One turn sends every row of this set to another row. A few are shown first. Where does it send the rows asked after them?
j457: -23 -9 29 -23 -6 -1 -35 0 -12 -11 6 -22 5
j829: 7 -1 22 14 -10 12 -11 -8 -13 -6 11 11 -25
j928: -22 -7 25 -34 -19 -6 -35 -1 -11 -13 3 -21 -12
j159: -21 -5 22 -13 -38 -34 6 -4 -10 -12 0 11 -20
j901: 6 -8 22 10 -17 12 -21 -7 -15 -8 9 10 -28
j66: -15 -32 8 5 -31 -13 -2 5 -8 1 -3 16 -2
j970: -10 15 41 -16 -42 7 11 -15 -4 -2 7 15 2
j895: -11 -6 18 -28 -10 -23 -19 15 -14 17 -4 13 15
j926: -14 14 42 -23 -38 10 9 -15 -12 -3 7 13 11
j509: 14 -4 9 14 -16 9 -15 -9 -10 -4 5 7 -19
j46: 13 2 18 8 -15 19 -14 -1 -15 0 -3 12 -20
j107: -11 -9 6 -35 6 18 14 4 -5 -5 17 -4 -4
j826: -4 10 38 -21 -48 2 8 -10 -9 -3 10 7 14
j862: -17 -5 17 -24 -44 -29 12 0 -13 -8 2 2 -19
j598: -7 -9 -8 -31 -3 12 16 0 -4 -6 14 -7 2
j272: 9 4 19 12 -11 2 -19 -6 0 4 8 8 -26
j326: -13 14 35 -11 -39 3 8 -9 -15 5 15 18 17
j135: -18 -16 5 -30 -2 12 22 6 -13 -8 7 -5 2
j472: -20 -5 -3 -25 -1 11 13 5 0 -12 22 -10 -4
j110: -6 -7 16 -15 -19 -23 -26 16 -18 20 4 8 14
j630: -20 2 32 -17 -15 -6 -31 -6 -21 -8 8 -29 -2
j775: -24 -4 33 -24 -13 -3 -38 -6 -8 -13 11 -18 1
j444: -4 11 2 -26 -7 -27 3 2 -3 15 -10 -6 -9
j578: -13 -5 29 -24 -20 -10 -35 -1 -11 -12 10 -26 6
j392: -16 -36 11 -2 -21 -18 -12 7 -6 3 4 19 -6
j628: -3 10 10 -25 -6 -29 13 -3 -13 14 -8 4 -14
j623: -13 3 37 -26 -46 14 6 -8 -2 6 15 11 11
j217: -13 0 4 -35 3 12 18 2 -9 -1 20 -3 2

j457 -> j217
j826 -> j509
j895 -> j628
Now these:
j107 -> j926
j862 -> j66
j472 -> j623
j135 -> j326

One turn sends every row of this set to another row. A few are shown first. Where does it send the rows asked after them?
j729: 6 -13 -2 0 -8 17 2 12 5 -5 -20 8 23 -19 21 -5 -11 -14 4 23
j431: 1 17 -20 23 19 25 12 16 31 -21 19 1 14 16 -3 -22 5 14 2 8
j644: -1 20 20 -6 18 -7 -3 -12 2 20 7 14 -22 6 15 16 -7 -5 5 21
j748: -3 -16 -26 -2 27 21 -8 -6 8 5 -21 -1 10 3 -6 24 -1 4 15 3
j99: 1 5 -15 -1 11 30 -4 -16 -10 -10 4 3 2 -19 10 -5 -22 9 4 34
j621: -6 22 -8 21 23 14 17 16 38 -18 20 -12 1 16 -4 -7 19 2 2 6
j221: 3 -10 -3 1 0 11 -1 11 12 4 -23 0 13 -21 23 -4 -7 -22 10 19
j997: -2 15 17 -12 17 -15 1 -13 8 20 -1 14 -8 17 2 27 11 -8 0 12
j74: -5 26 -6 21 20 16 18 14 34 -21 25 -11 0 12 -1 -12 15 4 0 13
j922: -1 21 -19 23 23 22 10 15 34 -15 19 -5 7 12 0 -24 6 8 5 7
j770: -5 8 -17 0 23 22 -8 -18 1 5 -3 -9 -12 -22 12 -3 -14 -3 13 26
j371: 4 20 22 -6 6 0 1 -12 -8 8 14 23 -13 5 15 11 -15 4 -3 30
j584: -7 -3 -22 0 32 17 -11 -13 9 12 -15 -11 -8 -11 4 13 -4 -5 19 10
j801: -1 23 21 -11 13 -13 2 -17 3 16 7 13 -13 9 9 16 4 -7 -3 23
j604: 2 -19 -24 -3 14 29 -3 -5 -3 -9 -14 11 23 5 -8 21 -9 16 6 12
j549: 4 -9 -2 1 -5 14 1 10 7 -1 -19 3 16 -22 24 -8 -10 -18 6 23
j73: 1 14 -21 23 21 24 11 18 33 -19 15 0 16 18 -5 -18 7 13 4 4
j453: 8 10 21 -8 0 4 4 -7 -12 0 12 33 2 15 8 18 -15 13 -7 27
j151: -3 14 -9 19 17 19 19 19 33 -26 19 -3 14 23 -9 -2 17 11 -2 6
j564: -2 18 -21 23 26 21 9 16 36 -14 15 -6 8 14 -2 -20 9 8 7 3
j567: 7 -1 16 -8 5 2 3 -2 -6 4 2 34 9 26 0 31 -7 13 -4 14
j808: -1 14 -22 23 25 22 10 18 36 -15 14 -3 12 18 -5 -17 9 10 6 1
j372: 4 -8 -18 -2 6 34 -1 -10 -12 -17 -2 13 19 -6 0 7 -19 18 1 27
j687: 4 -19 -5 0 -2 13 0 15 11 1 -28 5 23 -12 17 4 -4 -17 9 13
j281: 6 15 22 -13 -1 -4 8 -13 -7 0 11 29 6 16 3 19 -2 7 -12 28
j9: 3 -2 13 -7 16 -5 -2 -1 3 16 -6 25 0 27 -1 37 1 4 3 4
j898: -1 9 15 -6 23 -10 -4 -6 7 24 -3 15 -15 16 7 29 1 -5 8 7
j538: 2 6 16 -13 12 -11 4 -9 5 13 -3 22 5 26 -4 33 11 0 -3 9
j55: 5 6 18 -13 3 -6 7 -9 -2 4 3 29 11 25 -3 29 4 7 -10 17
j838: -2 18 -6 19 13 21 21 17 30 -29 24 -2 13 19 -6 -8 13 12 -5 13
j5: -3 24 -5 20 15 20 20 15 30 -27 27 -6 6 13 -2 -13 11 8 -4 16
j228: 3 24 23 -12 4 -8 6 -17 -4 7 13 20 -6 8 9 12 -2 0 -9 31
j188: 3 -15 -5 1 2 11 -1 13 13 5 -27 1 16 -17 20 1 -4 -21 11 14
j156: 1 20 -19 23 20 24 11 15 31 -19 20 -2 10 12 -1 -24 4 11 3 9
j803: 6 -18 -4 0 -6 16 1 14 7 -4 -24 9 26 -13 17 1 -8 -14 6 17
j577: -5 16 -9 20 22 16 18 19 37 -20 17 -8 8 21 -8 -2 20 5 1 3

j803 -> j687
j898 -> j644
Now these:
j5 -> j838
j431 -> j73
j99 -> j372
j228 -> j281

One turn sends every row of this set to another row. A few are shown first. Where does it send the rows asked after them?
j463: 6 18 1 -2 11 -32 -1 15 -1 10 13 -15 2 5 16 12
j595: 19 -5 18 20 25 11 7 8 3 -11 -18 -1 17 -2 0 2
j75: -30 -6 -14 -7 9 9 -12 -5 2 -4 -19 -27 28 13 -13 -12
j661: -4 -7 9 -15 -18 11 22 -8 7 20 11 -1 -9 4 3 13
j405: -6 -15 6 0 17 -6 -1 13 -2 -16 -17 18 4 23 13 12
j532: 19 7 -2 19 4 1 -14 22 6 4 -4 -3 9 -21 4 -11
j432: 18 24 2 0 11 -16 -13 -7 -10 5 9 -16 12 -11 15 -11
j516: 10 10 -21 -5 4 13 -22 -22 17 8 -15 -6 15 -11 -6 -20
j605: 3 -4 -14 4 4 -15 1 33 21 6 -1 7 0 15 11 14
j885: -29 -16 -13 -7 9 1 -3 12 1 -11 -12 -14 25 32 4 -4
j561: -10 -14 0 12 14 5 7 27 -1 -11 -7 -20 31 19 5 -6
j736: 1 15 -15 -20 14 -26 5 -11 17 13 8 -16 7 23 10 15
j266: -1 -5 15 -8 -20 11 16 -3 -3 17 12 0 -10 -7 6 7
j214: -6 -2 -33 -20 4 -3 -7 -11 32 9 -12 4 7 23 2 5
j257: -12 -4 0 12 14 13 -3 10 0 -4 -14 -33 33 0 -13 -14
j551: -1 4 5 3 22 12 -6 -20 13 2 -30 -15 13 -10 -26 3
j574: 1 -5 6 -18 -17 19 19 -23 6 18 8 -1 -4 2 3 4
j347: -27 -6 -8 -16 13 -4 -15 -15 7 -2 -29 4 -1 15 -12 13
j318: 13 21 -13 -17 15 -10 -7 -33 7 9 4 -18 17 7 9 -8
j844: 3 -3 12 -11 -19 19 13 -17 -3 15 10 0 -4 -8 6 -2

j574 -> j661
j551 -> j347
j532 -> j516
Now these:
j463 -> j432
j257 -> j75

One turn sends every row of this set to another row. A few are shown first. Where does it send the rows asked after them?
j456: 19 -9 -3 -31 2 -22 -28 50 5 -29 -10 18
j612: 21 27 1 -38 -13 -23 -11 31 -11 18 1 24
j178: 15 19 4 -36 17 -37 -7 27 8 -14 -1 59
j849: 9 -14 21 -36 -14 -26 -9 18 4 -32 2 37
j467: -10 16 17 -40 -1 -46 -20 1 -5 -1 2 7
j832: 21 15 -8 -28 -5 -10 -14 37 22 -14 13 30
j69: -3 17 0 -18 1 -50 11 30 -12 -23 -12 25
j319: 5 6 10 -19 4 -35 -14 0 -14 7 -28 27
j811: 7 31 0 -39 6 -51 -9 41 1 6 -14 10
j771: 25 5 9 -63 15 -17 -11 29 -2 -13 -15 10
j715: 36 23 4 -26 12 -27 -30 28 13 -15 1 44
j273: 10 14 20 -28 5 -8 -13 -9 6 -8 -5 9
j603: 17 13 19 -30 -4 -28 -24 23 8 15 -14 -5
j148: 4 -7 17 -46 18 -19 -28 42 -18 -18 -18 26
j56: 9 7 33 -29 -1 -47 -25 53 6 -13 -5 30
j796: 2 8 20 -49 -6 -18 -7 30 11 13 10 34
j16: 8 16 -5 -27 7 -16 -17 25 1 14 -15 -5
j92: 12 13 6 -22 6 -10 -24 6 4 -19 -13 -8
j128: 2 5 12 -13 22 -35 -6 -2 -8 -33 -7 22
j701: 6 10 -7 -6 10 -25 -6 1 2 -26 3 11
j787: -8 22 -3 -24 4 -40 -8 43 -4 -4 -4 -5
j41: -9 10 17 -35 17 -12 -6 32 -9 5 16 39
j416: 45 -8 9 -28 0 -27 -11 17 10 -21 -2 18
j497: 2 1 20 -39 9 -18 10 46 -14 6 -8 18
j785: 3 13 31 -21 26 -41 -2 42 -3 -12 17 20
j222: 1 34 25 -18 -7 -37 -17 16 -7 0 -27 22
j767: -1 27 14 -37 -10 -43 -17 5 -8 -26 -19 16
j558: 8 11 35 -12 -3 -29 -25 40 6 -18 20 27
j22: 8 29 4 -28 21 -29 -7 17 -27 -24 -3 41
j660: 12 15 17 -13 27 -16 -33 42 14 -15 11 25
j747: 0 5 -8 -43 28 -7 -13 39 -3 -15 -3 31
j666: 11 -5 19 -16 -9 -17 -10 2 -19 -15 15 23
j331: 11 7 9 -29 -4 -56 -20 45 -25 -17 0 15
j624: -2 28 -4 -2 17 -37 -2 30 -7 -23 -10 16
j744: -10 -5 16 -20 3 -6 -10 44 0 -16 14 21
j342: 25 20 27 -34 13 -21 -44 14 -10 -6 -1 8
j181: 28 29 22 -15 9 -24 2 23 12 -26 10 34
j816: 22 -8 -6 -48 -17 -22 -15 29 0 -20 1 30
j802: 15 -1 30 -43 25 -18 -33 20 3 -10 -17 34
j987: 6 12 0 -21 1 -59 -14 3 -3 6 -3 24

j666 -> j331
j222 -> j319
j802 -> j178
Now these:
j69 -> j603
j660 -> j747
j181 -> j497
j558 -> j148
j92 -> j624

